Each path below is one point turned by a fixed rotation once a step. After each direction that follows a path, write how fast that rotation turns it, in degrees per step (0 if it stays still).
Each turn is a multiple of 5 degrees from 10 to 175, or 0.
Each row of a path follows its step; steps can be skipped.
Path 1:
step 0:  -5.1  36.7  17.3  21.3  28.7 -12.3  -7.8  -9.4  23.0  -1.0   9.4 -33.1 -15.3   2.7   9.5   8.1  -6.3 -19.6 -18.7  21.1   3.2  25.2  10.5  23.9 -17.3  -2.8  14.7   4.0   6.9 -18.9 -11.1 -22.8  -7.3  24.2
step 1:  13.0 -34.0  24.0 -24.0 -18.3  -5.2   0.7  11.6 -11.4   2.1 -28.4  -1.6   8.4  20.0  -9.3  12.5  21.5  15.3  44.6  -2.2  10.7   7.0   5.6  20.5 -29.0  -7.7   1.0  20.7 -14.1 -15.3  11.1  -7.9  -4.2  -8.0
step 2:  -6.6 -20.1 -10.0  32.1  11.1  -8.6  -6.2  -2.9   6.9   9.9  17.1  -3.2  34.2  27.7   5.4 -30.3 -21.5  -2.8 -36.1 -32.0  14.3  -8.7   9.0  14.0 -14.3  -6.1   8.4   4.4  27.6  -6.0 -10.1   7.9 -19.0   9.7
step 3:  12.0 -10.9   6.3  -0.8   7.2 -10.6  -6.1 -19.0  11.1 -25.9 -41.3 -37.0 -20.9  -7.4 -16.7   8.1 -26.6  19.0  14.9   0.2  -5.1  -1.1 -20.5   3.3   6.8  17.8   3.2 -18.9  16.2 -10.2  34.6 -20.4   7.3  -4.9
step 4:  -4.8  24.6  18.3  14.2 -10.1  -6.8   0.3  36.3  -0.1  15.8  -1.4  -1.3  17.0 -13.4  12.8  25.8  13.3  26.0  -7.9  -0.4  22.2 -22.1  21.5  30.0 -14.3  23.4  -5.1  18.1  22.3  21.1 -10.3  -3.8 -26.3   6.9
step 5: -18.7 -21.9 -23.6  23.3  -5.8 -33.7  25.8  -4.3  -0.3   2.3 -11.9  25.8  -3.7  18.4 -24.5  -1.1  -1.1  10.4   8.6   7.9  -4.7   4.5 -27.3 -15.5 -32.8 -10.3  -2.0 -19.0   0.4   1.1  29.9  20.3 -14.3 -17.7
step 6:  13.7   3.0   7.0  22.3  16.0  22.6  12.2   1.1   4.8   9.3 -12.6   1.9  10.9  -0.4   0.1   8.7 -30.3  16.3  -8.4 -16.7   0.2 -33.7  12.9 -21.0  21.9  34.2  18.3 -30.4 -13.5   2.2 -36.5 -20.6 -10.7  -5.5
step 7:  12.2  24.9  -5.8   7.2 -19.6 -36.3 -16.6   4.9  17.6   5.5  -7.4  -3.7 -16.7 -27.3 -29.6  10.5   5.0 -41.1   8.0  30.6  11.2   7.1  -4.3  14.4   6.7  17.9 -17.0  -8.4   4.3  -8.6   4.5  17.1 -18.4 -16.9
step 8:   5.7  -0.1  23.1  -7.5  -2.3  28.0   5.4  20.3 -25.6 -25.3   6.2  58.3  15.6   2.2   0.5  17.7   7.5  13.3   1.7 -25.4  32.5   1.1  -9.2  -3.2  -6.0   0.5   2.1 -19.4 -15.9   6.6   4.3   9.5   1.0 -16.1
step 9:  -7.2   0.3 -18.8  34.2 -12.6  15.1   2.3 -21.9  27.3  26.1  21.0  -7.4  -1.4 -11.6 -13.5  -8.1 -41.9 -15.9   2.0  12.6   8.5  -2.4 -19.2   0.3  14.2 -23.7  16.2 -10.4  -7.3  11.9  -8.1  35.4  11.9   7.6
step 10:   8.5  17.0  15.1  -9.5  13.6  34.2 -16.0 -25.0   5.2 -13.4  -6.2   2.3 -14.9   2.9   6.1  32.5  16.8 -23.2  28.4   2.0  -7.4 -18.2  -2.8 -12.1   8.0  19.7 -16.4   1.6  12.7  -0.2  -0.9 -18.3  19.6 -44.2
step 11: -17.4  20.4  26.9 -11.8  -7.2  -8.7   2.1   4.8   1.7  13.7  31.6 -11.3  54.3 -16.8   8.5  -3.9  20.8 -19.4  -6.4  15.3  13.4  15.6 -26.1  -1.6 -13.1 -11.1 -10.7   2.1 -19.4  16.0  -5.5  16.5 -10.8  14.3
Directions:
 -6.7  -6.9  -1.6  -6.1  -4.0   0.6  -1.6   2.3   3.1   9.6   0.5 -12.6   2.1  -1.1 -16.1  -2.4   1.1   6.0  -3.3  16.2   1.6   6.6 -11.8   2.3   5.0  -7.8  -6.8  -7.3   0.5  -5.5   0.4   4.6  -2.2  -1.2 -> 170
 -7.1   4.0   8.1   0.9   5.1  -7.0   4.3   0.7  -9.3  -7.4   7.8  -2.3   1.7   0.2   4.2   3.7 -10.8   2.6  -6.9  -3.3  -1.2  11.2 -13.7  -2.5  -1.5  -1.1   3.2  -5.6 -11.7  -2.5   4.7 -14.2   1.5  -6.9 -> 135
  0.1   9.4  -4.7   7.3   2.1  -1.3  12.7   0.4  -1.6   5.4   3.6  -3.4  -6.4  -7.2  -8.3  -9.1   3.0 -14.5   8.5  -9.8  -8.0   2.2  -5.5   9.2  -2.3  -6.2   1.6  -2.1   4.8  -4.4   9.6  -0.6  -5.2   3.9 -> 160
  6.7   4.9  -0.8  10.9   9.6   4.9  -6.0   2.2   7.5  -5.0   4.7 -13.2  -9.0   6.8 -10.2  -4.6  -6.7   4.8   3.4   0.5  -6.4   0.7  -0.3  -7.7   9.0   9.1   9.8  -0.6   1.0   2.7  -3.8  -0.1   9.4   2.2 -> 110
 -6.3  -7.8  -6.1   3.1 -11.8  -8.8   7.9   6.4   4.2  -5.6  -0.1  -6.1  -0.6   0.5  -3.5  -0.6   1.4   7.7  -4.1  -1.4   7.4  -8.7   5.7  -0.2  -3.9  10.0  11.6  -1.1   8.5 -10.2   6.9 -11.2  -4.6   0.9 -> 25
 14.2   7.4 -10.8  -3.3  -2.7  -6.3   2.9  -0.1   4.7  -0.8   3.1   2.7  10.4  -3.9   1.2  -6.2 -12.3   5.7  12.1   8.0   2.9   1.4  -0.6  -4.9  -8.8   1.2  -9.2   4.1  -2.4  -7.3   5.8  -1.9   9.1   0.8 -> 170
Path 2:
step 0:   5.2 -31.5 -46.1 -11.1  18.6   6.0  45.1  -2.9  11.5  19.4  -6.3 -25.3 -20.1   6.1  -0.4 -14.3   1.3  -1.7  15.4   9.7  -2.4 -10.0 -11.8  11.7 -13.8  51.4  -7.2   8.4  34.6   5.3   5.6 -33.6 -18.1  26.0
step 1:  -9.0  29.3 -11.9   8.9  -5.9  25.0  15.9  -9.3  19.6  13.3  22.9  -1.2 -34.1  21.0  36.9  -1.7  -3.9  -6.3 -31.0 -33.1  -9.4   9.2   5.6  10.3  -8.7  13.9  35.8  -3.1   5.1  57.1  15.9  -8.6  -3.4 -14.1
step 2:  11.7   4.1   4.9  35.5 -13.4   0.0  -4.0   7.6   3.8   9.5  11.8 -26.1  23.5   1.5 -10.7 -51.6   4.4  11.8 -28.0  12.1  -8.8 -25.5 -54.6   4.4  -3.4  13.1 -14.9  21.6 -22.4  40.1  14.3  -0.1  11.4  -5.4
step 3:  -6.7  26.2  18.4 -10.9 -16.4 -21.8  -6.1  35.7  30.0 -53.3  30.0  -4.1 -28.8   1.4 -23.7 -31.3  16.2  -7.3  -1.3   0.9   7.8  -2.3   0.3 -15.9  -5.9  32.0 -25.0 -30.8   3.8   4.2   2.8 -14.0 -25.9 -12.7
step 4: -23.8  -7.1  46.3  -4.2  31.0  10.8   3.1  24.3  16.5 -11.2  -9.1  -9.1  -7.4  -8.8  10.8  18.8   5.2   8.2   1.1 -16.5 -20.3  -1.2 -28.6 -46.4   9.2 -11.7  -2.3  28.1   4.2  -0.1  40.3  17.0 -38.5 -25.1
step 5:   1.3 -21.5  16.6  14.0  31.7 -22.1  29.2  13.6 -11.7  -3.9 -12.3   7.2 -17.9 -20.9 -12.0  14.7 -13.1  24.0 -20.9  17.7   1.4  27.3 -31.0  23.7  16.0  43.4   1.6 -10.4   6.7 -19.4 -15.9   5.5  12.4 -51.7
step 6:  32.1   6.0  17.7  19.0 -10.0 -15.4  29.6  43.1  -8.8  12.2   2.8 -11.2 -29.3  -9.7  -0.6  20.5 -37.6  -1.1 -15.7 -23.8  -1.6  18.8 -10.5 -14.4 -21.5 -42.3  14.1 -17.4  13.5  -1.8 -27.1 -27.9 -13.0  12.0
step 7:  43.7 -16.9 -10.6 -18.3 -13.2  10.6  17.3  29.7  18.3  32.8  -3.9  19.9  26.8 -31.0   8.5   0.9  39.3 -21.3   1.5  -3.5   4.0   6.7 -37.9   8.9  -3.0 -32.5  -8.4 -18.3  21.2   9.5  12.3  11.9  22.3 -22.5
step 8:  20.8 -13.5  -9.3 -10.9 -21.4 -15.9  34.9  10.3  35.3 -11.5  -0.9 -28.5  11.9  25.9 -21.2  35.5  38.2  25.8  -8.8   4.0 -30.6  -2.5  26.1  14.5 -35.3  16.4 -12.7   0.7  24.3  -5.1   1.8 -12.4  16.3  11.0
step 9:   7.3  22.0  10.6   2.1 -25.1  33.5  14.3   0.8  29.8   7.6  26.4  11.8  -0.2   7.2  23.9  50.8   5.3  -7.0   4.4   7.3 -33.9 -36.9  -1.5  -5.5  34.6   6.1  26.8   5.1 -24.2  10.4   1.6 -34.3   2.1 -11.6
step 10: -37.0 -13.6 -15.7  28.1 -15.3   5.8  17.8 -18.3 -11.3 -11.6   1.0   9.5   0.1 -14.2 -28.9  -5.7  17.9 -26.9 -49.3  25.8 -41.8 -16.8 -34.2 -22.3   0.7  -0.3  -4.4  -6.5 -16.4 -10.9  -0.3  -2.2  35.8   3.4
step 11: -42.9  11.4  -5.8 -39.1   1.1 -19.9  33.6  33.5  -4.2 -13.4   0.3 -19.1 -35.4  -5.5  -9.4 -16.8 -17.5 -34.4  22.7  26.7 -10.9 -24.4   2.3  17.1  -1.0 -13.9 -12.9  -6.3  -5.6   5.0   6.4 -39.3   0.0   7.8
Directions:
  7.0  -7.9   4.0  -2.5   3.2  -2.7   4.8   6.0   1.8  15.9   0.1  -3.9   4.6  -0.6   1.6  -5.5  -9.2   3.4  12.4   8.1  -0.4 -10.8   0.5  -3.0  16.3  -1.7  -4.5   3.7  -6.8   4.9   6.1  -5.1  -2.7   3.1 -> 160
  4.3  -5.7   2.2  11.2  -4.3   4.5   5.3  -3.6  -5.4 -12.4   5.2   1.4   5.4  -7.6  -9.0  -8.8  -2.4  -5.0   5.9  -8.1   7.3  -9.8  -3.0  -8.1   2.5  -7.6   1.2  -8.3   0.9   5.1 -12.1  -5.6   4.1  -0.6 -> 95
  4.9   2.5 -15.3   0.5  -0.1  -8.8  -0.9   1.9 -11.4   2.2  -3.5  -4.7   2.9  -8.3   2.2   6.3 -12.8  -7.5  -2.1  -5.2   3.9   1.2   2.0   3.2  -6.0  -0.7  -3.2  -0.6   7.0  15.4  11.1  -2.6   3.6  -6.2 -> 65
-11.0  -0.3  -0.1  -4.1  -0.6  -5.4  -5.7   6.2  -4.0  -6.2   7.9   6.1   0.5   4.7   0.9 -14.9  -3.1   0.9  -1.8  12.4  -0.1  -2.0   2.1 -10.6  -5.1   2.4  10.8  13.1   2.9   7.6   0.7  -4.3   0.3 -10.1 -> 40
  6.9   3.6   7.8  -6.2  -0.7   7.2   0.6   3.3   2.8   7.0   8.5   2.9   4.1   2.3  -6.1 -14.2  -0.6   4.3  -6.8  -7.0   2.2   4.4   3.2  18.5  -3.2  -8.7  -0.2   4.6  10.1   6.1   1.4  -2.4   6.2   5.2 -> 65
Path 3:
step 0:  -3.2  23.6   7.5  -6.5  16.5 -32.7  14.4  -2.2 -13.7  25.5  -7.9  34.2  31.6 -24.0   3.9   9.3  -9.3   7.4   6.0   8.2  21.7  17.3  -3.7  29.4 -18.5  -0.4  42.7 -17.8  12.0  19.2   8.2  16.9  -1.6  41.0
step 1: -41.1  21.4 -40.1  -9.3  39.7 -16.5  16.4  -5.3  -3.5  20.4  30.3  -5.5 -13.2   6.8  -9.5   0.1 -13.2  -8.4  19.3  11.9  11.5  -9.3 -14.3  19.4 -22.0  36.5 -18.0 -25.1   8.6  12.8 -20.3   9.8 -13.9   4.6
step 2:  -3.4 -13.3  -1.5   2.9  29.0  39.4  28.9  -5.3   6.5 -19.2  19.7  -7.2   7.0   3.2  -0.1  51.1  -1.6  -6.4  14.1  27.4   3.9 -13.1  -0.8  26.7 -19.8  36.4  12.0  -2.8 -11.6 -11.8  29.8  -2.7  29.2   5.0
step 3: -33.4 -26.2  14.6  -4.0   3.7   1.9 -12.3  -2.0 -23.5   1.6 -23.1 -12.2  21.5 -45.7 -22.9  27.8  -0.8   4.6   3.9   2.5  19.0 -14.9  34.2  48.6  -7.0  -3.9  -7.5  -9.1  22.3 -18.3  -2.9  -1.9  -0.3  25.1
step 4: -19.6  -1.7 -16.0  38.0   3.5 -22.4   1.0  -1.4  -9.3  37.8 -12.0  -6.8   9.6 -11.0  -8.3   4.8  28.5 -25.1  18.7  27.9 -17.8  20.3  17.8   6.2 -21.5  18.7   5.4 -33.0 -15.5 -20.0 -38.5 -26.6   8.8   2.7
step 5: -32.0   3.5   9.6   6.5  20.2  10.6  -6.7   2.7 -13.2   4.5  10.9  12.8 -31.8  10.9 -11.2  34.6  13.5 -10.2  15.4  27.1  13.5  43.5   8.4  23.4   4.3  12.0  12.5  39.4 -26.4   0.3 -24.4  14.2  26.3 -15.6
step 6: -16.8  12.5  14.8  28.3   3.4  -0.4   2.5 -11.9   7.3  -7.7   9.0  48.2  28.5 -40.0 -45.5   2.1  -1.8  11.8  10.3 -14.5  17.9  -3.7   5.2  27.9   8.2  -4.5   4.7 -13.4 -29.2   8.5   6.4  20.4  32.1  -7.6
step 7:  16.4  39.4 -27.6  16.7  10.9 -16.1 -15.7 -12.0 -21.6  -7.4  27.1  14.4  14.8   7.1 -18.2  -0.4  24.2  27.7  26.3  12.6 -15.6  -1.2  11.0  47.7  -5.3   5.8 -23.7 -14.7  18.0   3.5 -28.7  -6.3  -6.8  12.0
step 8:   0.8  38.0   7.8  12.5  37.2  25.1  -7.1  38.2   5.3   7.9  31.8  -1.6  -6.0  -6.2   4.3  12.3  19.1 -15.4  40.8  24.2  20.8   7.5 -10.4  23.4 -13.3  -6.0  24.7   5.0   1.1 -15.4  21.1 -30.3 -12.7   0.7
step 9: -23.4  -4.2 -24.2 -26.3  20.8   2.7 -22.8   9.5   1.6  -0.8  13.9 -15.2  20.9 -37.1 -30.5   3.5 -23.5 -13.5  21.9  17.4  -4.1  13.1   5.8  27.4  39.5   0.9  22.2  -3.4 -15.5   1.0  24.5  16.9  -1.3  28.0
step 10:   8.3   8.4  -7.3   9.8   8.0 -12.8   6.7 -11.0  26.3  -1.7   5.8 -14.3   7.2   3.5 -31.5  45.8   2.8  -9.0  -3.9 -10.3  -7.9  -9.8   0.9  24.0   5.5  14.4  23.6 -44.5 -24.1 -17.8 -44.1   0.7 -25.0  32.9
step 11:  15.0  18.4 -13.5  -5.8  25.5   6.3  -9.2   1.2 -14.3   3.4  -6.9  17.7 -21.1 -42.8   2.5  46.4  15.4 -20.6 -13.1  13.8  -0.9   8.2  -0.7  23.0 -23.5  35.8  -1.6  23.8  -9.6 -26.6  -9.3   2.7 -32.0 -20.8
Directions:
 -6.0  -8.0   6.7   1.6   3.1  -8.6 -11.0   0.6   6.2   8.5   9.5   0.9  10.1  -9.9   8.2  -5.5  -7.1  10.1  -0.8  -3.6  -7.5  -1.1   2.4  -2.1   2.3   0.7  -7.4 -11.2   0.1   3.0  -7.4   6.9   0.8   7.1 -> 120
 -8.5   2.6  -0.9   1.5   6.6  -4.6   6.1  -0.8   0.1  -8.4  -7.0   0.4   8.0  -3.0   1.9  11.1  -0.6  -1.5  -4.6 -10.4  -3.9  23.4  -0.6  -8.5   7.1  -3.4   1.3  -2.4   1.1   1.1  -4.9  -4.3  -5.3  -4.8 -> 65
 -5.8  -9.7   3.9   3.6  -9.3   6.9  -7.2  -3.8   0.0  -0.4  -5.6   9.8  -2.2  -1.3  -0.1  -0.1  11.5 -11.2 -10.5   4.2   1.1   3.0  14.0  -4.5  -5.0   0.3  -9.4   1.4  -6.5  -3.5 -10.3   1.3   6.3  -3.8 -> 45
  4.1  -3.4   3.9   2.9  -6.4   2.5 -10.0  -1.5   4.3   5.6 -11.7 -14.3  -0.8  -3.2   2.9  -1.7  -4.5 -10.9  11.3   9.5   4.8   6.2  -1.7  -0.4  12.5  -5.1   8.3  -3.1   5.8  -0.7  -7.0  -3.9   3.4   5.2 -> 70
 -0.5   6.3   7.2 -11.5  10.8   0.5  -3.1   2.0   2.4   0.2   8.3  -8.6  -2.4  -4.3  11.6   0.7   0.2  -5.1   0.9   4.9   1.8   1.8  -4.3  -4.1   2.0   7.1  -9.1   7.2 -11.1   0.9   1.9 -10.6  12.0 -10.4 -> 110
-4.9 -5.6 -7.0  2.3 -0.2  0.8 10.8  1.9 17.9  1.8  3.9 -9.4 -4.7  1.6  0.7 -1.9  7.3 -2.2 -4.4  3.3  0.7  6.4 -3.2 10.2  5.6 -8.0 -5.6 -1.6 -2.5  3.4  6.6 16.4  4.2 -5.0 -> 95
